128 stands for zero in the data rows.
Here are some numbered points:
[164 109 090 104 142 113 133 220 149 115 113 163] 0
[181 133 039 115 151 098 075 194 071 132 161 145] 1
[042 154 224 046 209 178 201 000 197 045 080 089] 2
[163 152 134 143 145 128 082 100 095 117 155 131] 3
[151 099 091 128 118 084 137 119 110 150 118 109] 4
[018 137 122 177 159 142 113 058 223 149 086 125] 5
[157 132 082 146 141 135 080 161 143 132 134 154] 6
[139 155 142 173 110 138 088 176 069 126 114 148] 7
[166 083 155 182 115 124 142 178 111 165 203 118] 8
[209 145 104 108 087 109 081 203 112 150 114 252] 9
[159 100 126 172 116 132 107 127 112 171 125 147] 10
[160 136 126 130 168 129 132 166 141 153 177 119] 11
[135 114 131 138 148 112 167 127 168 180 161 109] 12
[227 136 045 144 140 115 041 123 083 144 153 163] 13
[093 132 153 132 139 137 165 161 112 151 117 165] 14
[045 139 151 169 162 120 129 050 156 153 092 097] 15
[140 150 140 133 116 127 115 154 152 121 152 124] 16
[153 176 150 160 122 159 139 079 138 110 170 125] 17
[200 165 099 084 116 098 122 187 098 111 115 222] 18
[157 127 134 132 100 134 092 125 134 141 132 109] 19
[149 174 112 140 120 158 073 065 130 100 106 149] 20
[123 162 106 163 157 138 055 121 109 141 133 153] 21
[155 131 084 147 136 160 098 101 182 118 160 113] 22
[131 131 079 127 180 120 101 153 038 134 121 130] 23
[079 086 074 171 140 131 175 130 040 095 088 093] 24
[023 162 194 141 207 118 120 000 223 148 171 088] 25
[182 156 124 142 104 110 130 147 167 087 141 172] 26
[111 135 154 112 138 121 152 148 126 147 101 159] 27
[182 137 121 110 142 112 105 156 056 123 130 188] 28
[079 109 171 130 155 107 169 125 110 138 111 129] 29
[012 127 111 176 151 172 111 000 188 120 073 153] 30
[143 141 140 141 131 179 101 105 088 125 139 118] 31
[167 250 130 063 147 131 108 121 074 053 081 212] 32
[152 125 124 129 160 108 153 166 150 151 166 104] 33
[114 097 170 085 144 145 198 176 183 139 137 101] 34
[186 187 144 060 117 107 179 193 125 086 107 198] 35
[080 089 125 132 097 085 107 096 113 159 107 104] 36
[206 123 111 132 088 087 074 185 127 139 189 127] 37
[138 152 135 148 114 129 101 135 112 148 139 125] 38
[154 191 163 138 119 180 129 078 134 089 123 149] 39
[116 170 090 131 074 135 084 080 208 083 076 166] 40
[194 138 047 092 109 084 113 221 156 141 136 230] 41
[168 096 000 139 177 085 104 242 092 168 126 110] 42
[124 162 152 128 159 161 105 084 152 124 131 110] 43
[138 141 073 127 071 145 087 146 141 107 122 116] 44
[147 044 127 128 128 132 163 140 071 193 169 114] 45
[194 189 135 126 110 119 086 130 098 137 155 155] 46
[125 187 110 139 113 165 069 082 167 098 114 150] 47
[174 141 121 120 137 118 096 163 054 132 126 180] 48
[123 096 119 087 179 109 162 068 137 138 124 082] 49
[147 143 067 112 130 129 114 134 121 113 131 107] 50
[081 052 121 145 111 124 145 225 101 138 111 094] 51
[188 129 133 150 121 152 095 108 096 101 130 137] 52
[128 046 128 114 150 090 189 186 113 144 162 095] 53
[192 168 075 182 140 124 111 146 074 114 168 105] 54
[134 231 122 124 158 173 066 144 138 081 125 143] 55
[055 130 193 116 144 101 117 007 224 132 152 109] 56
[184 138 081 104 126 108 113 196 169 139 133 209] 57
[180 200 089 072 118 138 096 219 167 059 165 237] 58
[138 205 159 142 125 150 070 073 087 085 106 158] 59
[112 068 109 129 131 133 180 171 092 172 129 135] 60
[093 112 111 187 134 141 148 116 077 130 131 108] 61
[012 117 144 152 011 131 125 048 125 058 060 097] 62
[145 142 080 151 094 148 144 170 108 109 162 136] 63
[166 155 143 158 105 158 104 105 105 147 142 150] 64
[168 181 112 143 106 157 082 153 134 110 152 100] 65
[092 117 157 135 157 127 161 122 111 150 157 113] 66
[175 148 155 161 108 129 104 160 102 130 156 142] 67
[175 076 123 130 152 118 156 168 048 170 139 130] 68
[132 147 127 146 112 149 128 148 123 122 136 121] 69
[126 194 128 144 137 156 080 104 109 092 115 150] 70
[118 149 146 175 169 133 137 144 130 152 132 100] 71
[231 165 090 136 083 104 114 122 212 043 221 138] 72
[079 064 094 156 112 120 185 226 118 135 099 098] 73
[134 209 134 127 130 167 072 125 124 104 108 131] 74
[000 075 209 135 033 099 150 018 201 149 051 082] 75
[075 081 148 162 109 130 125 045 203 146 100 047] 76
[111 051 124 167 108 120 145 113 113 160 139 113] 77
[094 116 115 165 169 134 153 128 093 095 136 088] 78
[117 124 171 073 138 110 135 082 194 150 146 100] 79
[177 202 151 169 108 137 107 078 098 110 130 135] 80
[140 165 127 139 148 155 117 132 147 140 148 109] 81
[131 174 131 141 124 123 143 118 178 139 160 132] 82
[071 124 072 123 164 135 078 131 135 151 121 104] 83
[087 116 137 113 152 144 076 143 149 162 107 136] 84
[126 084 176 095 118 129 120 141 178 153 169 102] 85
[182 137 110 154 170 157 128 145 042 055 098 137] 86
[139 146 140 140 131 124 150 118 079 133 170 114] 87
[112 139 147 140 129 150 100 017 149 119 153 126] 88
[105 081 089 169 127 118 200 201 051 148 113 121] 89
[144 138 126 141 139 144 118 121 114 132 142 126] 90
[182 061 132 141 114 128 185 201 105 168 163 138] 91
[069 035 086 000 235 067 255 255 106 080 096 094] 92
[073 133 083 125 153 120 116 133 204 153 144 151] 93
[088 148 137 149 117 145 144 078 166 085 090 082] 94
[133 158 183 135 186 147 101 078 168 150 145 104] 95
[193 162 152 173 107 126 111 100 073 159 139 143] 96
[163 093 035 081 198 101 100 098 119 144 175 070] 97
[134 207 184 141 126 148 106 103 122 088 135 144] 98
[178 130 158 166 108 136 102 118 126 136 153 141] 99
[211 168 167 116 111 102 144 113 103 130 165 162] 100
[124 120 106 122 122 110 118 185 124 164 142 163] 101
[179 103 142 144 124 116 171 093 164 181 180 108] 102
[124 109 111 190 105 147 131 117 120 091 156 098] 103
[029 117 119 161 177 103 139 076 133 140 083 094] 104
[103 063 153 090 137 070 224 079 070 118 123 074] 105
[153 148 101 137 145 142 123 178 164 171 144 154] 106
[125 100 128 130 124 155 165 098 132 158 137 112] 107
[145 119 051 151 163 125 079 149 053 164 156 117] 108
[084 104 137 142 143 119 144 157 124 130 133 091] 109
[158 151 103 138 111 155 103 151 117 117 161 098] 110
[154 152 105 151 137 168 081 168 118 137 157 146] 111
[148 169 134 146 205 135 114 149 040 125 132 138] 112
[103 084 142 107 134 128 133 143 095 130 109 121] 113
[168 162 156 160 114 156 124 125 154 147 140 129] 114
[000 073 137 087 241 124 167 088 082 122 017 112] 115
[108 143 135 141 166 136 103 141 189 142 141 132] 116
[134 116 143 173 128 132 211 113 076 158 121 129] 117
[149 195 141 165 109 158 109 142 110 148 133 157] 118
[094 102 144 159 131 137 139 094 139 161 130 135] 119
[189 255 120 086 111 135 095 157 100 053 082 236] 120
[110 202 166 130 140 155 097 029 151 095 086 146] 121
[123 168 154 158 169 140 089 109 145 146 115 139] 122
[174 164 139 161 113 139 100 117 088 116 134 136] 123
[171 186 145 146 144 153 089 107 162 083 125 145] 124
[167 180 149 166 105 135 082 149 121 128 119 144] 125
[155 181 077 082 116 108 106 142 114 086 093 220] 126
[160 109 125 126 136 157 090 123 168 131 149 133] 127
[182 238 149 143 149 172 064 078 178 046 118 154] 128
[241 180 132 085 015 117 202 251 055 025 129 142] 129
[138 140 119 134 153 137 127 110 093 145 142 130] 130
[120 159 088 168 178 149 094 056 057 165 133 165] 131
[136 088 120 093 138 087 160 169 153 198 118 121] 132
[115 128 132 143 140 125 194 094 118 124 137 102] 133
[178 142 137 155 115 131 085 113 104 133 159 135] 134
[156 131 126 176 158 136 109 159 136 189 147 166] 135
[121 132 109 130 122 126 113 183 126 154 123 136] 136
[060 166 176 082 181 150 135 056 196 115 107 117] 137
[103 145 179 096 185 155 153 061 162 107 107 089] 138
[150 148 125 141 131 150 108 080 147 128 119 156] 139
[165 184 143 161 109 147 086 134 125 126 166 117] 140
[139 145 148 136 130 141 102 143 169 115 126 123] 141
[060 088 188 131 148 128 121 072 196 142 135 088] 142
[157 138 068 143 170 122 120 162 080 152 132 128] 143
[126 129 120 177 137 149 110 110 139 096 137 093] 144
[061 163 183 109 048 146 083 018 149 099 090 140] 145
[053 091 133 123 183 128 198 167 106 139 074 145] 146
[168 152 144 153 117 133 122 178 094 120 159 136] 147
[129 182 162 130 120 142 108 106 188 088 128 125] 148
[143 137 145 159 138 163 096 058 215 173 142 129] 149
[179 171 077 172 110 130 047 130 080 137 121 175] 150
[157 109 141 113 157 128 195 174 151 157 110 121] 151
[100 025 090 115 015 111 152 183 123 146 126 135] 152
[097 069 102 001 199 087 249 241 121 083 108 103] 153
[250 171 099 093 103 098 162 157 071 123 111 177] 154
[155 131 148 166 103 141 127 156 134 130 141 136] 155
[106 100 128 138 127 103 135 135 106 167 155 110] 156
[213 190 067 103 102 054 118 196 054 154 121 255] 157
[138 104 115 131 034 120 099 177 098 080 082 120] 158
[135 105 038 140 141 125 079 178 058 157 135 123] 159
[160 144 139 139 114 132 084 184 149 101 128 124] 160
[115 113 105 137 127 139 103 173 122 140 128 135] 161
[118 113 104 099 143 124 157 172 080 158 083 155] 162
[170 085 117 130 120 103 161 168 017 157 173 137] 163
[118 058 138 127 130 108 167 082 091 170 116 106] 164
[112 105 098 141 130 113 144 117 065 151 138 154] 165
[112 202 103 149 109 168 057 101 169 092 088 153] 166
[082 080 191 121 143 075 190 048 189 121 126 029] 167
[165 145 136 173 110 130 116 123 089 152 145 128] 168
[208 255 123 073 139 143 062 151 108 034 116 201] 169
[113 116 120 135 131 148 111 130 102 137 154 125] 170
[147 128 178 177 116 157 130 052 143 163 159 161] 171
[161 166 145 147 108 151 108 131 187 113 160 139] 172
[130 127 085 111 174 107 163 250 011 135 111 158] 173
[000 000 149 000 183 047 255 209 053 148 033 055] 174
[095 073 119 131 107 110 122 153 107 165 111 143] 175
[144 160 146 133 097 142 111 124 142 086 140 104] 176
[003 000 164 116 000 066 158 012 108 152 069 030] 177
[219 191 143 137 097 115 114 157 061 138 167 149] 178
[097 125 148 186 068 155 084 084 210 100 120 115] 179
[160 101 153 164 119 132 141 136 139 149 149 133] 180
[112 148 161 104 161 152 150 054 149 137 116 143] 181
[131 089 099 152 118 088 167 178 084 155 148 075] 182
[167 157 088 152 137 140 107 105 123 124 185 139] 183
[103 156 156 137 138 145 128 118 151 131 133 135] 184
[096 205 150 124 169 181 088 094 109 061 074 153] 185
[150 151 076 158 153 140 084 142 089 158 112 153] 186
[102 117 173 156 150 136 140 049 162 139 141 094] 187
[118 181 118 078 212 145 136 174 116 081 111 138] 188
[148 174 150 148 120 172 100 095 112 105 122 138] 189
[148 177 154 152 118 175 120 190 198 135 149 156] 190
[160 189 078 122 163 113 063 116 082 126 120 165] 191
[130 159 119 140 145 139 125 127 187 131 161 111] 192
[169 172 138 167 099 137 089 151 137 144 160 138] 193
[117 151 161 152 166 146 107 099 162 136 144 107] 194
[102 205 151 131 191 171 087 054 101 089 098 124] 195
[209 196 066 090 073 116 037 114 189 090 136 175] 196
[142 141 102 147 101 147 136 158 126 109 167 133] 197
[094 075 107 146 103 075 176 168 098 151 149 089] 198
[092 117 139 151 182 119 123 106 115 138 153 074] 199
[160 073 124 113 137 112 156 185 098 184 168 149] 200
[128 091 135 141 129 119 180 153 137 183 167 122] 201
[131 061 119 165 135 115 187 155 150 164 162 097] 202
[210 135 084 134 105 112 109 179 116 119 142 181] 203
[146 133 151 167 107 128 103 118 158 152 133 144] 204
[116 084 116 130 111 079 152 096 130 159 172 087] 205
[177 151 073 109 137 102 091 152 044 119 174 143] 206
[206 161 164 194 099 133 100 101 059 153 142 147] 207
[140 135 111 122 124 140 096 175 114 120 130 145] 208
[110 139 145 111 166 124 128 073 169 140 120 119] 209
[151 070 111 123 122 118 212 176 122 166 134 107] 210
[100 143 114 119 175 167 153 121 081 041 111 129] 211
[227 116 112 055 115 097 144 244 119 130 173 136] 212
[101 097 123 128 137 150 116 126 163 143 116 149] 213
[166 156 160 149 115 140 109 161 120 121 127 105] 214
[160 148 130 125 137 140 125 107 123 139 144 141] 215
[000 000 160 055 000 056 155 000 154 063 000 052] 216
[108 116 064 114 132 142 096 178 093 144 125 129] 217
[134 159 107 160 159 140 055 122 102 141 136 149] 218
[147 124 137 114 161 130 181 169 152 148 113 126] 219
[118 186 112 146 125 160 070 104 161 105 106 143] 220
[152 125 198 100 053 182 130 096 144 101 139 125] 221
[164 178 117 107 158 127 132 163 141 144 107 150] 222
[144 144 157 129 130 160 188 153 177 160 151 128] 223
[173 114 141 154 114 143 134 066 085 128 136 156] 224
[077 041 135 137 050 094 131 063 099 132 079 078] 225
[118 177 143 141 145 148 094 079 077 087 106 149] 226
[074 092 114 125 063 124 148 153 126 142 103 129] 227
[126 131 144 155 118 148 109 149 133 138 138 132] 228
[226 149 148 106 013 129 214 239 096 047 145 111] 229
[076 111 112 062 185 119 222 140 208 088 087 095] 230
[072 169 191 080 204 138 110 084 192 131 118 080] 231
[188 140 107 116 100 124 086 181 109 140 115 215] 232
[189 148 075 143 151 163 074 116 188 109 174 128] 233
[179 184 130 128 136 140 094 103 098 127 146 149] 234
[127 135 109 120 182 140 150 159 071 177 129 124] 235
[144 159 143 137 120 137 097 123 142 131 145 125] 236
[128 095 154 179 116 135 140 151 158 162 169 127] 237
[076 067 191 010 164 088 193 143 012 069 100 116] 238
[140 144 138 139 140 165 107 119 103 122 133 129] 239
[136 121 094 127 126 127 160 133 170 172 100 141] 240
[210 167 022 066 139 088 145 165 124 108 153 159] 241
[115 147 034 148 181 137 098 195 009 131 136 126] 242
[083 181 189 087 166 151 146 062 151 091 078 123] 243
[202 142 077 147 133 132 065 112 108 139 151 157] 244
[098 097 054 154 184 132 111 191 000 182 107 133] 245
[179 145 126 157 118 142 136 120 118 140 119 135] 246
[172 162 092 159 137 153 085 089 144 123 183 153] 247
[099 135 155 135 151 129 153 107 124 146 152 117] 248
[255 095 000 207 000 011 019 056 076 168 244 118] 249
[095 117 024 010 218 106 162 099 109 047 101 058] 250
[050 177 179 154 183 159 129 000 182 072 123 080] 251
[069 082 102 172 138 144 164 148 158 137 117 080] 252
[117 148 093 123 188 141 088 125 147 145 102 135] 253
[075 064 210 077 012 118 165 068 167 080 113 092] 254
[129 201 138 132 141 155 047 074 113 111 150 110] 255
[053 187 179 077 160 155 127 015 234 094 123 106] 256
[019 044 127 091 016 081 136 055 156 113 073 076] 257
[111 086 079 161 129 125 084 123 135 159 147 080] 258
[128 097 154 160 119 144 142 139 168 156 159 125] 259
[216 184 057 089 106 104 098 123 137 082 143 182] 260
[160 090 108 153 145 125 115 173 098 182 189 143] 261
[111 074 108 155 133 127 139 046 225 152 141 080] 262
[148 150 120 148 181 132 074 107 080 148 126 139] 263
[079 027 108 109 121 072 186 150 091 121 110 064] 264
[112 074 172 106 074 057 188 061 188 154 154 090] 265
[141 144 118 162 129 133 148 099 149 134 139 114] 266
[182 141 079 095 113 090 183 190 049 150 141 184] 267
[168 108 015 155 192 087 071 223 024 167 213 102] 268
[141 156 155 177 110 130 160 153 099 127 148 137] 269
[149 027 127 114 115 106 178 101 056 165 129 114] 270
[159 144 141 146 101 165 120 144 155 103 118 136] 271
[160 135 156 177 111 137 138 094 106 170 200 142] 272
[093 117 144 124 134 149 133 197 145 170 101 124] 273
[155 151 121 142 106 131 097 151 147 122 152 123] 274
[119 139 159 136 126 140 126 107 178 118 127 114] 275
[122 127 120 132 120 147 086 168 112 127 123 137] 276
[071 153 201 070 185 168 180 029 176 070 096 098] 277
[230 181 145 097 066 112 125 116 149 122 158 161] 278
[253 132 000 118 046 078 031 201 160 083 133 183] 279
[098 169 120 178 103 151 124 067 134 081 078 093] 280
[102 069 147 121 111 109 184 228 169 151 119 126] 281
[179 131 062 090 056 100 108 110 171 080 137 153] 282
[138 091 138 144 105 099 134 143 149 151 148 072] 283
[157 183 132 147 137 167 124 117 121 105 155 140] 284
[179 181 102 111 131 102 069 166 082 114 095 227] 285
[116 080 126 096 154 128 176 164 160 145 076 130] 286
[155 141 159 131 140 144 135 081 105 145 152 134] 287
[161 142 149 167 104 149 092 100 122 129 150 118] 288
[085 196 117 148 088 160 056 140 114 118 087 186] 289
[150 161 086 159 138 157 064 156 085 105 156 138] 290
[117 111 159 141 149 162 131 113 199 192 154 156] 291
[090 066 197 066 119 085 166 213 118 149 083 172] 292
[025 155 221 001 175 147 191 000 221 038 042 111] 293
[128 183 150 140 140 149 082 064 099 100 095 154] 294
[141 121 064 118 163 132 127 175 117 144 154 104] 295
[117 190 152 138 169 167 092 073 120 102 102 130] 296
[112 064 136 140 105 085 138 151 165 158 158 050] 297
[152 172 116 125 126 153 137 153 100 110 136 153] 298
[119 134 102 180 142 115 160 101 171 043 117 063] 299
[138 097 087 130 188 132 137 115 081 146 169 114] 300
[111 113 095 156 143 129 163 188 070 126 135 128] 301
[167 117 135 148 160 146 146 114 134 143 153 145] 302
[084 091 136 125 101 132 157 108 161 130 134 104] 303
[121 085 130 127 115 102 163 156 141 144 172 110] 304
[222 110 015 152 202 060 073 234 019 096 202 068] 305
[086 131 125 179 126 147 110 051 181 113 084 089] 306
[158 100 126 140 091 080 149 101 138 152 130 096] 307
[089 134 107 159 142 122 166 164 166 080 101 132] 308
[189 152 151 105 086 113 134 128 142 140 148 148] 309
[090 216 186 128 141 156 098 008 162 084 076 140] 310
[071 099 130 138 153 110 150 161 126 124 126 074] 311
[133 120 137 156 103 158 130 133 153 112 119 118] 312
[146 161 105 157 131 152 077 154 115 107 157 138] 313
[140 167 172 136 169 148 106 084 164 142 143 111] 314
[124 146 141 121 187 113 160 095 149 161 149 119] 315
[110 066 083 134 102 090 130 122 110 189 145 123] 316
[144 146 144 170 138 155 076 134 099 129 146 149] 317
New points follow, each followed by the numbers of its three nearest points above by angle, seen from the average point of the numbered points, nearest first.
[184 132 125 138 125 136 093 092 140 098 137 126] 52 124 233
[181 120 165 194 093 115 131 157 048 173 159 151] 168 207 67
[000 000 155 022 000 034 166 000 157 039 000 052] 216 257 177
[204 175 147 113 081 124 118 105 150 122 149 156] 278 309 100
[166 179 169 139 110 153 128 096 132 090 131 154] 39 98 189
[086 065 098 160 120 130 107 111 154 152 140 071] 258 252 76
[012 060 172 085 053 109 138 056 248 183 048 134] 75 257 303
[137 170 177 158 218 144 124 127 020 117 138 126] 112 130 263
[138 103 155 151 117 141 112 065 203 150 157 124] 149 262 56
[067 118 093 159 155 119 195 178 181 057 083 134] 308 230 252
[112 142 122 132 148 139 120 141 174 133 134 128] 116 93 192
[095 165 137 120 012 161 047 100 204 118 079 185] 40 166 145
[095 103 095 168 128 134 145 122 066 096 101 097] 24 61 78
[112 117 107 143 138 125 140 113 088 148 143 148] 165 61 130
[099 070 151 128 085 157 190 114 171 132 153 099] 303 107 254
[143 092 046 143 222 082 086 095 166 165 147 096] 97 258 253
[080 119 176 119 174 109 176 119 096 140 098 146] 29 146 115
[156 098 068 129 174 096 087 229 050 162 189 108] 268 305 1
[122 129 086 130 225 124 124 152 142 143 126 153] 253 188 295
[118 191 166 149 142 151 090 054 036 092 100 156] 226 294 59
[210 184 062 176 149 127 088 136 080 104 185 107] 54 183 290
[132 135 076 140 173 125 065 179 125 135 102 167] 6 186 253
[088 100 224 054 076 112 189 159 074 155 083 138] 292 27 238
[193 176 132 129 103 155 083 148 201 075 164 129] 172 274 72
[114 120 108 105 138 131 155 122 168 176 111 130] 240 132 286
[188 135 153 155 104 115 094 092 101 131 160 130] 134 99 207
[111 128 140 101 161 103 168 148 100 141 104 161] 27 146 162
[113 083 140 082 160 139 188 175 164 137 141 094] 34 153 151
[064 149 157 119 142 128 102 160 149 167 108 133] 84 273 184
[146 167 176 150 106 144 138 089 143 087 128 144] 39 98 17
[000 023 177 000 169 108 255 149 078 086 020 018] 174 238 113
[255 111 000 139 000 000 014 110 135 118 227 176] 249 279 37
[116 167 128 168 126 150 126 086 129 103 096 104] 280 94 306
[103 109 116 183 126 142 152 109 065 137 125 107] 61 24 117
[130 108 087 148 124 110 096 150 075 154 131 153] 159 108 245
[000 031 194 065 024 091 148 045 255 200 023 134] 75 257 216
[108 113 094 165 170 142 152 155 070 128 147 110] 301 78 245
[075 106 109 099 094 127 169 174 119 116 092 128] 227 73 174
[128 143 131 128 142 145 129 131 140 143 137 114] 81 192 223
[138 156 102 129 155 138 136 166 162 175 153 154] 106 11 135
[060 130 109 181 133 150 122 035 212 101 058 078] 306 94 5
[184 154 136 159 192 148 137 072 093 120 168 103] 90 287 130
[100 131 168 111 095 129 141 127 172 152 103 111] 75 254 275
[115 177 090 135 210 124 169 098 146 133 119 115] 315 253 209
[154 128 132 135 129 156 089 128 145 131 138 132] 127 233 236
[198 119 047 148 186 081 095 203 046 105 185 088] 305 268 1
[126 190 153 126 171 163 129 100 172 098 132 097] 43 314 148
[165 172 072 162 142 141 110 114 122 101 165 149] 183 247 54
[106 138 143 171 193 133 139 145 115 155 125 090] 71 199 78
[159 162 103 083 132 135 110 190 169 092 137 217] 58 57 41
[152 142 071 098 168 103 169 255 000 139 126 189] 173 267 301
[019 076 129 103 197 124 210 194 088 168 055 128] 146 174 115
[094 075 128 108 118 099 172 197 175 149 113 107] 281 286 73
[085 091 164 162 093 122 106 014 218 145 097 039] 76 306 262
[119 199 130 153 209 151 113 120 018 121 155 145] 112 130 263
[131 124 149 154 121 146 115 117 130 134 149 098] 288 144 187
[064 103 159 134 138 133 104 080 177 149 119 104] 142 76 56
[092 098 167 101 046 111 160 168 155 077 092 120] 254 227 158
[187 145 077 161 145 123 119 144 110 120 172 100] 54 305 183
[147 140 130 143 124 155 091 150 123 103 144 130] 313 160 65
[192 189 097 096 113 087 068 176 091 099 085 255] 285 18 126
[168 107 148 158 099 124 180 196 083 147 146 131] 91 8 163
[135 148 142 166 105 138 105 080 134 135 157 152] 171 288 64
[188 165 074 067 099 104 094 127 125 078 138 167] 260 196 282
[163 143 120 155 151 179 093 083 111 139 154 137] 90 31 247
[157 186 037 127 079 141 072 150 186 088 108 120] 44 196 279
[183 102 143 144 097 096 172 204 088 159 172 127] 91 8 200
[126 119 144 135 072 111 146 130 149 119 139 126] 254 265 152
[077 057 100 130 095 050 159 189 114 149 156 072] 198 182 264
[165 069 127 140 110 118 169 184 104 159 158 131] 91 200 210
[061 079 117 141 083 129 155 159 120 163 106 123] 227 175 73
[132 158 160 154 119 171 122 104 154 138 132 114] 114 275 43
[081 134 152 120 134 107 101 058 160 126 118 129] 56 25 209
[074 097 213 073 061 139 171 061 191 065 116 105] 254 293 75
[150 142 138 150 121 144 146 155 151 155 148 135] 223 190 155
[111 097 128 149 141 131 144 070 199 151 135 107] 262 76 187
[138 105 153 168 105 155 125 109 102 134 165 143] 272 171 224
[114 119 113 109 136 126 158 124 170 175 112 126] 240 132 286
[149 110 093 118 164 107 138 198 119 186 124 171] 101 200 42
[083 095 110 154 096 125 118 202 065 097 110 115] 51 301 73
[210 141 149 167 107 101 123 172 159 140 133 134] 155 67 37
[097 154 182 106 179 141 116 081 175 139 123 095] 231 137 209
[143 136 076 144 170 124 098 155 166 180 140 179] 106 6 135
[150 124 081 107 158 097 163 255 028 154 133 157] 173 267 301
[138 094 138 142 119 140 121 115 144 150 148 114] 259 237 77
[147 157 137 142 104 126 140 124 153 102 144 149] 26 172 72
[107 133 131 140 149 132 106 130 176 143 135 135] 116 93 291
[147 146 144 158 149 178 097 037 226 176 148 125] 149 314 95
[120 100 140 126 111 115 168 199 169 150 123 148] 281 292 273
[130 154 104 076 133 081 130 162 096 088 058 214] 126 18 285
[128 142 105 141 095 146 141 163 143 099 145 131] 197 63 69
[192 149 100 140 095 101 117 097 200 066 196 122] 72 282 26
[115 118 138 170 165 126 117 059 166 142 149 097] 187 25 262
[074 116 127 087 085 155 166 075 190 048 104 059] 94 254 293
[138 144 139 153 094 129 099 198 181 162 180 139] 16 190 274
[142 173 122 140 155 180 087 146 123 103 128 139] 55 74 313
[138 138 159 166 124 127 099 089 137 168 157 150] 171 204 272
[123 085 129 127 159 135 133 122 169 166 089 156] 213 286 240
[162 085 136 142 115 115 169 160 061 156 164 136] 163 68 91
[154 122 150 160 126 123 129 144 116 141 168 129] 8 180 272
[151 121 044 093 192 115 076 069 115 120 173 072] 97 50 300
[114 136 108 135 080 130 109 079 173 099 098 141] 40 179 145
[196 114 030 092 105 067 121 246 086 157 131 203] 41 157 203
[106 149 167 116 098 144 133 117 156 153 093 122] 75 145 275
[127 133 138 144 138 130 172 092 126 121 145 108] 133 248 187
[127 059 133 110 130 129 215 164 137 176 128 088] 210 53 202
[124 091 196 087 104 112 163 177 101 135 136 140] 292 238 281
[061 065 126 146 164 153 186 145 163 147 100 082] 252 311 109
[093 098 092 168 156 144 161 137 139 156 111 128] 252 146 73
[075 106 164 148 172 147 146 101 203 129 116 094] 142 275 5
[146 139 096 157 158 127 107 056 149 091 121 207] 139 20 247
[139 040 124 087 132 097 161 204 106 157 138 115] 53 200 210
[120 176 152 128 140 134 130 112 112 099 131 122] 98 195 185
[164 153 137 135 105 138 094 163 154 104 127 133] 160 274 271
[155 147 140 144 116 152 122 126 142 108 130 136] 271 172 124
[144 159 180 155 107 130 169 129 121 125 141 144] 269 100 155
[155 170 140 143 119 159 134 086 145 100 118 136] 39 128 189
[109 163 155 128 098 175 103 110 180 093 117 153] 148 47 166
[167 129 135 145 152 143 144 105 127 143 156 134] 302 287 215
[151 169 152 146 095 157 105 121 113 105 167 134] 140 284 288
[218 159 113 116 107 105 154 156 081 133 123 158] 154 267 178
[109 057 083 151 166 129 173 141 067 180 132 134] 60 165 89
[028 045 177 094 175 148 190 168 197 171 058 104] 286 146 34
[000 000 167 059 000 068 140 000 123 029 000 045] 216 257 177
[088 079 174 073 144 126 221 172 195 144 135 101] 34 281 230
[139 145 147 121 145 161 179 155 141 122 145 128] 223 34 219
[198 154 085 160 149 127 123 129 085 121 177 102] 54 305 183
[147 179 154 141 136 175 142 132 114 105 141 133] 284 39 98
[141 086 113 130 095 099 143 202 143 150 140 119] 281 152 304
[052 092 124 155 174 119 156 121 136 129 080 096] 104 115 252
[177 126 085 076 149 105 119 255 161 104 095 180] 0 57 41
[159 160 072 155 187 124 084 183 080 155 132 135] 143 186 242
[200 102 119 041 065 095 136 204 147 104 147 105] 212 229 129
[112 175 176 074 213 141 097 183 038 070 069 053] 188 112 238
[108 098 112 177 112 134 155 108 121 096 129 091] 103 61 299
[083 092 136 120 156 131 183 163 178 163 106 127] 286 34 281
[225 122 132 103 020 118 215 252 080 061 161 112] 229 129 212
[082 148 138 108 104 148 091 122 140 198 082 166] 84 289 213
[189 166 088 109 138 103 101 134 042 112 166 142] 206 28 1
[087 108 113 146 197 136 157 195 090 181 136 116] 235 301 245
[141 157 142 166 116 150 096 082 120 129 145 112] 288 80 255
[140 129 144 182 119 140 129 095 099 161 189 121] 272 168 171
[217 168 112 102 123 115 151 152 088 128 115 172] 154 18 157
[160 156 163 170 154 124 087 074 130 176 165 151] 171 272 287
[139 130 146 141 135 168 120 096 107 124 137 122] 31 239 287
[157 087 018 072 214 098 086 058 122 134 197 042] 97 300 250
[140 137 052 090 172 089 111 242 152 121 112 146] 0 42 41
[147 099 145 129 135 112 181 158 152 184 146 131] 201 12 132
[174 215 077 053 102 105 101 138 130 071 058 255] 126 120 32
[054 086 196 100 003 136 163 103 167 109 110 086] 254 75 257
